|  1.632 |  0.090 | -0.907 | -2.142 | -0.539 |  0.272 |  0.945 |
| -0.433 | -0.834 | -1.678 | -3.881 | -0.168 | -2.449 | -1.170 |
|  1.473 | -3.934 | -1.626 | -1.202 | -1.056 |  2.399 | -4.409 |
=> -0.168

| -1.266 | -2.087 |  1.522 |  0.892 |  0.117 |  0.644 |  2.569 |
| -0.365 | -4.102 |  4.432 |  0.646 | -0.781 |  2.458 |  4.228 |
=> 0.117

|  2.542 | -1.389 |  0.223 |  1.321 | -1.544 | -2.031 |
|  2.542 | -4.636 | -2.850 |  2.282 | -0.013 | -1.208 |
|  2.542 |  1.016 | -1.002 | -1.829 | -0.056 |  1.466 |
=> 2.282

| -1.106 | -1.224 | -0.916 | -2.484 |  0.462 |  3.125 |
| -3.066 | -2.143 |  0.512 |  3.907 |  0.066 |  1.047 |
=> -2.484

| -1.389 | -0.407 |  0.910 | -3.105 | -0.137 | -4.528 | -1.833 |
|  3.099 | -2.020 |  1.460 |  1.861 |  3.998 | -1.670 | -1.162 |
=> -0.137

|  3.037 | -0.323 |  2.343 |  0.509 | -5.178 |
|  0.370 | -2.478 |  1.573 |  1.949 | -2.160 |
=> 2.343
---
| -2.377 |  1.317 |  3.332 |  4.730 | -1.554 |
| -3.944 |  2.464 |  2.979 |  2.279 |  2.646 |
→ -1.554, -3.944

| -0.765 | -0.227 | -1.197 |  1.053 | -1.013 | -3.888 |
|  1.230 | -0.938 |  0.354 | -1.638 |  1.861 | -2.904 |
| -0.275 |  1.135 |  0.365 |  1.457 |  0.400 |  3.922 |
→ -3.888, -0.275

| -0.695 |  2.816 | -2.543 |  5.506 |  3.122 | -3.018 | -2.725 | → -2.725, -0.695

| -3.862 | -4.949 | -1.757 | -5.400 |  4.294 | -0.622 |  4.003 | → 4.003, -3.862

|  2.028 | -1.058 | -1.535 |  2.070 | -2.623 |  2.447 | -5.474 | → -5.474, 2.028

|  1.305 | -2.798 | -2.398 | -1.051 | -2.254 | -1.550 | -1.906 |
|  0.122 |  4.000 |  2.324 |  3.445 | -4.165 | -1.621 |  1.561 |
→ -1.906, 0.122

|  5.204 | -3.989 | -2.598 | -0.127 | → -0.127, 5.204

|  3.069 | -2.654 | -4.415 |  1.481 | -2.594 |  3.333 |  2.603 | → 2.603, 3.069
---
101	209	92	45	59 -> 92
484	39	797	905	365	74 -> 905
40	-38	28	17	30	-13 -> 17
65	62	72	15	12	84 -> 15
-42	-46	39	-39	-7	-33 -> -39
-38	5	9	-27	27	11	45 -> 27
-31	35	-18	34	-16	-18 -> 34
47	-26	-11	-14 -> -26
---
array([[ 4.301,  3.847, -0.829,  1.986],
       [-5.294,  1.095,  1.060,  2.668]]) Answer: 3.847

array([[ 1.230,  1.498, -2.803,  3.857,  2.684, -3.007,  3.811],
       [-1.264,  2.811, -3.472, -1.098,  0.152,  1.240,  0.037],
       [ 4.834,  0.636,  1.823,  1.679,  0.173, -0.293,  2.490]]) Answer: 2.684

array([[ 1.668,  0.952,  1.645, -3.364],
       [-3.147,  2.004,  0.584,  3.589],
       [ 0.041,  0.030,  4.437, -0.739]]) Answer: 0.952

array([ 1.343,  2.004, -1.235, -0.021, -0.791,  4.429]) Answer: -0.021

array([ 4.662,  1.309, -0.694,  0.934,  1.229]) Answer: -0.694

array([ 5.096, -3.739, -1.022, -1.973,  2.955]) Answer: -1.022

array([-2.721, -3.745, -5.168, -3.314,  5.054,  3.049,  4.592]) Answer: 5.054
